One turn moves each row of this set onto another row. After a few examples, where does it send each row asked below?
k_714: [  9.0   4.1  -6.3  -1.4  10.4  32.3   1.4 -15.5   2.6   9.1  -2.3  -7.8
 -19.3  -6.1  12.8  -9.4  25.4 -16.8  21.0   1.2 -16.1 -43.8 -10.1   5.0
  -8.4  -9.4  -8.3  -6.0 -20.4  -9.8   9.6 -15.7 -22.4  19.9 -11.4  -1.8
   8.6  -4.3  -1.0   7.4 -18.8  10.5]
k_243: [-25.2   1.0 -13.3   1.9 -16.7   7.1 -18.2  36.9  -1.0  -2.8  27.3 -21.4
   0.4  -8.6  13.8  -4.1 -17.0  15.2  23.5  -5.2 -18.5 -24.9  -1.5  13.3
   2.9  10.1 -12.6   0.4  -6.6  -4.0 -10.0 -21.4  -3.4  27.4  21.4  37.6
  12.6  10.7  10.3  25.9   9.5   8.8]
k_20: [ 13.5   6.3  -8.0  -2.4  17.4  29.4  -2.7 -15.1  -1.8   9.6  -0.3  -6.4
 -16.0  -2.6  10.8  -7.9  21.2 -20.2  18.3   5.8 -16.0 -42.0  -7.3   4.3
  -9.3 -12.8   0.3  -3.3 -23.7  -6.6   9.1 -15.2 -18.3  17.3 -13.8  -4.6
   9.4  -1.2  -1.7   5.2 -16.9  13.3]
k_404: [  9.6   8.3  -6.1  -0.4  11.9  32.1   1.7 -14.6   1.5   9.9  -4.3  -7.0
 -20.3  -6.1  13.1 -11.3  23.0 -16.1  20.5   3.2 -19.5 -44.1  -6.9   6.9
  -8.6 -10.6  -4.7  -5.6 -21.5 -11.7  11.4 -15.3 -24.2  20.4 -12.3  -2.2
   6.0  -2.9   0.7   7.7 -16.5  10.6]
k_947: [ -8.4   7.0   2.8  -3.8  -9.2  -7.8 -15.6  30.7  -8.7  10.4  32.1 -25.7
   4.5  -0.1  23.1   3.3 -12.7  25.8  17.9 -12.6 -28.0 -20.7   5.3  -3.3
  -2.0  14.1   3.2 -19.6   7.2   0.6   3.9 -25.0 -15.3  21.8  -3.6  31.1
  32.0   7.8 -19.2  12.5   5.1   4.1]
k_996: [ 11.7   9.2  -5.7  -4.0  12.6  31.6   1.1 -14.8  -1.4  10.9  -1.6  -9.5
 -18.9  -4.7  13.4 -11.4  17.8 -20.2  16.6   4.7 -21.4 -47.1  -2.3   7.6
  -8.7 -14.0  -1.6  -2.3 -23.0 -10.3   8.9 -15.2 -20.7  19.1 -11.2  -4.5
   8.4  -0.4   0.5   5.5 -17.2   8.7]
k_224: [ -5.3  -5.0   1.7   1.8 -13.1   1.1 -22.2  18.7  -8.4   2.0  33.0 -28.3
   5.3  -2.8  11.3  -2.7 -17.9  17.4  12.3 -29.0 -27.0 -13.5  -7.8  19.0
  -8.7  14.4  -4.4 -20.9  -0.9  -0.7  -4.8 -18.6  -5.4  36.5   1.9  15.3
  29.6  16.5 -10.4   7.4  14.1  -4.5]
k_542: [  8.4   7.0  -9.5  -4.1  14.6  32.1   1.8 -14.4   1.0  10.1  -1.8  -7.1
 -16.5  -6.5  11.7  -9.7  18.7 -21.2  18.2   3.2 -15.7 -46.3 -10.6   7.0
 -11.0 -11.5  -4.1  -2.8 -25.3  -7.9   7.9 -15.9 -18.1  17.0  -7.7  -3.3
   9.0  -3.5  -0.6   8.2 -18.3  11.1]
k_788: [ 12.0   4.4  -3.9  -0.7  12.2  30.7  -0.1 -13.2   0.3   9.7  -3.2  -7.6
 -20.6  -3.8  13.6 -11.4  24.5 -15.2  21.5   4.9 -16.5 -43.4  -5.3   6.8
  -8.9 -11.0  -6.4  -5.3 -20.7  -9.9  10.3 -13.7 -24.2  20.2 -13.9  -2.4
   7.7  -2.0  -1.9   9.5 -17.1  12.7]
k_970: [ 14.2  10.2  -2.4   3.3  13.9  29.7   0.3 -12.2   1.1  10.4  -1.8  -8.8
 -16.7  -5.0  14.4 -10.3  20.0 -22.1  20.3   1.6 -18.1 -45.3  -8.3  12.2
 -10.2 -12.1   1.6   1.0 -19.3 -10.1   7.1 -17.1 -21.1  20.6  -8.7  -6.2
   6.9  -2.4   2.0   4.8 -19.1   8.4]
k_301: [-20.7  -4.8 -11.4  -3.3 -15.8  -4.3 -10.3  28.2  -2.0  -0.9  25.1 -16.2
  -1.3   5.2  15.3 -11.8 -20.6  18.6  15.3  -8.7 -13.4 -21.5 -17.1  37.7
  -3.5  27.5 -12.6 -12.6 -16.8   6.8  -8.7 -13.0   2.6  33.2  11.6  15.9
  23.3   7.2   1.8  20.3   4.7   4.6]
k_424: [ 14.3   8.3  -3.9   2.2  14.2  32.0   2.4 -13.5   1.0   9.2   1.2  -7.4
 -15.6  -5.4  14.8  -7.6  21.7 -22.5  19.6   1.1 -16.3 -43.6 -11.7  11.3
  -9.4 -11.6  -4.2  -1.0 -22.5  -6.0   8.3 -17.4 -17.6  17.6  -8.0  -7.2
   7.7  -4.2  -0.2   6.2 -21.8   9.5]
k_978: [ -3.4   7.1 -23.1  -6.5  -6.6  -4.0 -27.1  35.2  -4.4  -6.8  23.7 -10.3
  15.4  -5.0  12.5  -6.3  -7.8  18.5  15.7 -14.6  -4.4 -17.2 -25.4  17.6
 -12.4  23.1   2.3 -18.2  -1.2   4.8   0.5  -9.2  -4.4  40.3   3.4   9.5
  29.7  10.0  -5.6   6.2  11.0  10.1]
k_519: [-16.3   4.8 -23.9  -1.8  -9.3   6.6 -26.2  40.3  -1.9  -9.6  29.2 -12.3
  13.8 -14.9  10.3   4.6  -5.3  12.9  24.0  -9.1  -5.3 -14.6 -15.1  -2.3
   0.3  10.7 -10.3  -6.2   0.0  -1.4  -5.8 -17.9  -1.6  26.9  15.0  31.7
  17.4   9.5   0.6  19.4   9.6  17.1]
k_651: [ 13.8   7.5  -3.6   3.9  15.8  28.8  -0.2 -12.6  -0.9   8.6  -0.3  -6.7
 -15.1  -2.2  13.0  -8.2  21.0 -22.3  19.5   4.4 -14.1 -41.4  -7.8  10.2
  -9.9 -11.2  -1.5   0.3 -21.2  -6.3   7.5 -16.6 -20.5  17.9 -10.2  -7.0
   9.2  -2.1  -0.3   6.6 -20.0  10.5]
k_736: [-14.6  11.6 -22.5  -9.6  -5.0  -6.7 -16.3  39.2  -0.5   3.8  24.1 -10.6
  11.2  -5.2  22.5   3.3  -3.2  25.0  25.1  -3.6  -4.9 -20.5 -18.2  -4.3
  -4.4  26.3   0.7 -18.0   0.0   8.6   5.4 -21.7  -8.0  22.8   1.9  28.5
  31.9  -1.2 -17.7  16.5  -3.5  15.5]
k_760: [-29.9   8.3  -8.6  -7.6 -17.2  -4.2  -0.9  32.7  -0.4  10.9  26.6 -22.1
  -1.8  -2.3  27.3  -4.3 -17.1  24.8  20.6  -3.8 -23.6 -33.6  -4.8  14.4
   2.8  24.8  -7.3 -13.5  -7.0   3.7   1.8 -27.4  -5.7  19.7  12.3  35.1
  27.3  -1.0  -9.0  23.3  -5.5   4.1]
k_783: [-19.5   3.2 -11.7  -5.7  -6.4   1.7 -13.3  15.2   3.1  -5.3  32.1 -28.5
   0.6  -2.0  20.4   4.6  -6.5  30.7  18.2 -20.6 -27.3 -28.2   4.5   4.9
  -8.1   8.6   2.7 -11.0   6.0  -9.7  -3.6 -28.1  -1.2  24.3  -3.6  27.0
  28.0  20.1 -19.6  -3.4  14.3 -11.6]
k_688: [-10.4  -1.5  -4.5   4.3 -10.3   5.3 -29.8  32.9  -8.4  -4.8  32.9 -25.1
   6.4  -7.0  10.2   5.1 -11.7  14.9  20.7 -14.9 -20.3 -11.8   4.3  -4.2
  -0.3   2.3  -7.7  -5.7   4.0  -4.7  -8.6 -19.2  -6.3  25.3   8.8  34.0
  18.9  18.6  -2.5  19.2  15.3   9.1]
k_112: [-16.6  10.9 -31.4 -11.8   3.1  -8.4 -19.3  31.1   7.1 -16.3  22.2  -8.8
   7.9   2.7  20.8   2.4   3.6  32.6  23.5  -1.1  -4.1 -26.4  -8.7   2.0
  -8.3  15.4   8.2  -7.9   1.3  -2.2  -1.0 -16.8   1.6  25.2  -7.0  23.2
  25.4  14.3 -14.5   1.5   9.3   6.6]
k_660: [-38.4  -5.3 -20.9  -8.5  -6.7  -1.5   0.6  17.7   9.7  -7.0  27.4 -17.2
  -6.2   7.2  23.1  -1.0  -9.1  29.5  24.2  -2.3 -13.8 -29.4  -5.3  18.9
  -0.7  20.3  -8.8  -7.4 -15.5  -0.1 -10.2 -25.1  12.9  19.4   4.2  28.8
  20.6  12.7 -11.6  10.8   2.4  -2.7]

k_760 turns into k_736
k_301 turns into k_978
And these:
k_688 turns into k_243
k_714 turns into k_788
k_996 turns into k_542
k_783 turns into k_660

